Each row is where one point has got to under a steady rotation. How many steps took it there?
The counts run from 0 to 413.
[126 161 124  94 104 158 147 155  89 115 155 113 162  96 147 113 138 143
 124 114 126 100 130 104 154 173 108 147  98 123 143 157 137  97 153 135
  67 169 111 132 135  83 130 165 132 194  96  97 130 120 157  87 103 112
 130 168 113 115 153 125 154 113 152 107 108 148 110 130 146  90]
394
[142 153 133 103 113 164 117 158  91 118 155 130 170 126 142 129 156 125
 125 127 121  84 148  83 157 168 103 156  83 131 153 164 108  75 140 131
  86 177  85 117 132  74 148 158 120 175 107 140  93 125 129 126 128 132
 131 151 120 123 141  99 149 140 158 101  99 155  82 110 118 106]
253
[173 172 146 116 169 178 159 151 139 110 136 102 165 141 142 160 130 119
 122 119 140 116 140  72 155 167  96 159 121 189 149 136 117  91 167 118
 121 155 103 109  87 125 124 126 138 122 148 142 176  92 135  94 131 134
 144 145  68 153 108 120 167 124 149 115 141 167 131 113 131 111]
213
[120 199 106 107 132 183 147 142  96 135 152 106 147 107 129 134 142 115
 122 101 114 138 137  95 187 190  78 171 112 140 136 159 112  94 154 137
  81 151 121 134 116 104 134 146 145 152 131 119 162 110 154  79 128 150
 138 157  90 150 144 123 177 115 134 115 128 159 106 109 139  99]
111
[112 179 114  91 139 153 145 134  90 134 151 114 167 117 152 127 142 132
 126 116 102 115 141  72 179 171  91 176 103 143 129 167 127  88 140 133
  93 175 101 103 135  81 132 138 134 163 127 128  94  98 152 106 116 119
 141 159 102 155 171 121 168 135 147 113 101 172  97 115 126  92]
47
[185 158 143  77 142 157 135 166 137  90 143 131 157 134 137 148 127 151
 135 140 109 123 137  82 152 165 122 137 113 155 151 154 108 118 179 128
 115 172  80  88 108  95 134 140 138 178 142 120 157 117 116 145 135 115
 134 126  67 120 124 160 170  92 195 112 105 155 128  97 128 135]
33
[136 154 125 124  77 129 150 138 108 117 152  97 159 101 167  79 179 129
 116  91 151 102 129 136 134 167 104 149 143 154 174 145 109 110 159 115
  81 126 128 160 132 115 134 158 127 153 104 112 158 149 158  41 154 131
 115 170 121 139 133 136 136 142 130  86 122 151 137 137 163 101]
397
[120 166 109 141 129 158 155 145  92 140 153  96 177 106 162  89 167  96
 150 118 147  98 146  95 162 181  80 166 142 157 168 151  94  91 144 129
  90 143 112 143 133 100 137 137 124 125 121 141 123 133 165  57 137 141
 130 174 116 142 124 119 134 141 122 101 128 140 107 137 145  96]
50
[125 121 143 137 124 132 146 137  90 126 125 100 193 123 179  96 135 102
 159 123 145 101 142  68 136 146 109 154 137 147 162 122 105  58 160 124
 112 166  68 141 139 103 120 123  98 141 120 152  67 107 147 109 112 102
 135 158 123 157 126 116 116 131 158  95 105 163 106 120 127  97]
345
[136 169 117 110 106  93 148 117 118 134 176 108 140 123 125 113 163 130
 102  71 123  79 131  98 158 172 123 152 147 159 144 169 115 108 146  79
 107  94 147 160 115 104 125 130 163 130  98 111 135 122 113  94 180 124
 110 162  81 175 181 144 136 121 121  89 131 161 165 101 125 100]
401
[143 149 119 132  77 109 151 133 121 121 148  99 146 108 166  84 185 119
 130  79 150 101 130 126 128 152 112 152 160 176 171 144 111  93 149  98
 116 100 138 164 130 129 116 130 126 120 115 123 151 128 146  57 178 131
 112 169  99 177 130 131 126 155 117  82 137 148 156 108 154 111]
206
[117 160 150 116 133 117 134 116 126 136 127 120 182 129 132 101 117 105
 129  87 136  95 143  99 144 165 159 132 123 145 152 148  92 102 127  49
 144 161 115 144 114  79 133 155 130 159  92 140  91 117 133 151 166 122
 105 131  92 143 173 132 120 111 161  86 100 194 163 122  79 111]
55
[174 165 135 113 127 134 136 151 142 113 180 125 142 141 111 117 172 126
 119 115 117  71 128  94 169 167 114 128 151 158 152 165  79 139 159  83
 115 116 128 137  99 101 128 141 177 139 114 111 154 144  99 119 177 140
 102 137  62 133 140 160 132 103 165  93 129 144 148 105 104 131]
389
[114 153 121 144 120 157 153 137  73 135 140  89 190 100 164  83 151  94
 160  89 145  98 142  85 148 170  93 149 126 153 165 135 108  85 150 114
  86 148 108 159 131 114 136 146 109 146 104 132 110 115 166  76 129 138
 127 176 128 156 144  85 122 133 121  94 118 162 115 134 141  98]
409
[180 175 127  98 162 150 161 141 146 118 155 118 146 146 119 158 145 129
 104  91 118 115 134  85 161 159  99 172 133 178 155 156 129 103 159  95
 114 145 120 114  91 113 116 129 157 122 132 121 165 115 122  96 151 122
 141 151  64 172 137 145 176 128 154 112 144 162 143 100 122  93]
404
[106 184 124  99 118 159 155 130  97 129 129 109 177 101 152 109 121 110
 135 106 118 144 144  98 165 171 110 171 103 123 137 158 124  77 147 134
  98 188  97 122 138  92 138 143 113 182 118 126 110 107 166 100 111 132
 139 154 114 150 156 114 155 134 151 104  97 175 104 128 144  89]
112
[172 185 132  75 142 137 149 139 141 107 149 119 132 153 132 157 140 138
  95 106 123 130 141 105 163 155 109 173 127 180 148 167 114 112 146 110
 134 155 126 102  96 108 134 133 150 141 150 134 171 120 114 114 162 135
 145 122  55 171 133 168 179 133 164 110 126 171 132  92 128 111]
45
[130 129 112 116  71 139 138 150  86 110 175 108 163  95 163  90 158 134
 146 132 124  77 125  92 155 169 106 144 123 139 155 166  94  85 160 173
  78 146  77 131 165  82 135 132 122 175 106 114 116 120 144  90 124 109
 125 162 114 109 135 131 131 123 143 100  95 127  93  93 154 133]
165
[148 136 124 138  50 137 130 155  92 109 163  95 164 103 167  93 168 124
 142 116 154  92 124 123 123 170 116 126 133 153 174 147  94  97 169 150
  83 125  98 160 150 117 127 150 126 171  92 113 168 127 146  74 159 142
 106 171 115 117 115 116 135 131 132  92 123 138 122  90 164 142]
294
[154 113 157 125 110 130 140 139 123 106 138 115 170 139 177  75 147 105
 162 133 145  94 148  83 112 148 145 123 149 174 185 130  75  82 162 127
 137 155  62 135 131 107 124 121 107 148 112 149  93 123 126 134 155 118
 123 134 111 154 110 148 112 134 175  83 103 161 121 107 124 146]
90
[113 133 119 114 117 103 151 108 115 139 163 108 168  92 151  85 132 125
 146  77 110  94 124  81 146 169 132 142 161 146 135 161 113 102 146  74
 120 116 121 153 131  94 120 112 152 127  92 116  87  95 138 122 143 103
 105 178  96 179 182 141 123 108 133  92 116 159 169 113 130  92]
272
[183 144 146 140 115 161 144 172 123  98 144 109 166 144 156 109 188 111
 130 142 151  79 146 107 129 149  92 143 147 177 200 135  89 109 171 142
  99 155  98 124 116 103 138 156 122 145 129 144 137 155 140  83 159 139
 122 139 118 129  91 144 128 145 176  86 139 141  99 140 144 128]
255
[185 174 130  95 109 156 144 159 124 109 178 118 131 137 118 165 163 154
  92 112 122  83 113  93 166 166  93 149 107 159 151 162 127 117 159 111
  78 141 133 112 109  99 124 153 158 158 116 111 176 140 130  86 155 131
 131 151  81 128 144 134 177 120 155 109 128 141 131  93 131 111]
328
[176 184 154 106 148 165 143 157 129 102 129 130 155 161 136 161 143 122
 100 130 147 119 148 106 158 171 111 161 102 173 167 158 105 107 150 115
 119 176 114 110  97 110 137 152 140 150 126 157 166 132 117 120 179 155
 141 116  75 137 119 125 175 139 168 106 127 171 115 102 109 120]
251
[123 158 133  90  99 156 152 138 107 117 138 109 170  90 165 124 111 144
 137  96 128 124 129  91 142 167 125 158  90 125 134 138 149  85 166 121
  88 175  86 126 140  94 110 141 125 178 107 110 134  86 164  99 108 101
 132 169 107 140 144 101 169 117 136 114 100 173 127 100 144  97]
9
[151 150 143 155 113 119 138 138 113 130 139 104 172 120 143  92 169  90
 134  82 162  85 138 115 131 165 120 134 156 181 179 126  75  98 145  83
 127 112 125 181 109 125 116 144 131 113  92 137 150 130 133  86 181 152
 111 152 107 156 122 117 114 125 118  90 139 165 160 116 112 136]
412
[117 145 118 109  77 143 152 152  84 125 159  99 164  85 160 106 148 144
 131  90 152 104 132 103 143 162 108 156 103 138 145 137 146  86 164 127
  80 156 113 146 139 100 128 156 114 166 102 115 135 116 166  61 112 127
 125 186 129 130 150 100 156 135 127  98 105 154 119 123 159  87]
203
[148 152 109 123  86 119 145 136 111 118 176  96 144  93 142  62 180 118
 146 108 128  95 128 114 157 172 110 122 171 158 155 156  68 109 168 123
 117 109 114 150 131 114 125 128 152 135 102  95 143 139 131  77 158 127
 109 167  89 149 129 176 119 116 133  87 120 123 156 110 154 126]
168
[131 157 134  96 133 136 140 131 100 120 155 111 162 131 143 158 116 141
 108  94 127 116 136  71 157 174 132 175  77 144 126 155 145  65 146 102
 109 176 100 110 119  87 119 137 124 158 109 146  97  96 133 125 127 123
 138 164  96 165 167  99 167 144 138 110 100 189 114  92 117  84]
341
[118 147 135  87  78  99 141 127 134 120 130  97 173  99 178  50 135 134
 143 105 135 121 139 135 129 142 163 138 147 139 159 163  88 111 144  96
 140 152 106 136 142  91 123 133 114 178  98 118 101 117 143 121 164  92
 117 135 104 154 166 180 118 114 172  78  90 166 157 120 136 126]
40
[182 157 147 123 147 178 155 173 128  94 137 119 180 148 154 134 150 119
 133 135 146 104 135 102 139 162 100 150 119 160 181 113 102 106 172 131
 100 184  99 116 100 106 137 160 124 163 131 139 158 133 149  94 134 137
 141 136  97 113 102 129 160 118 190 100 136 155 116 151 133 124]
125
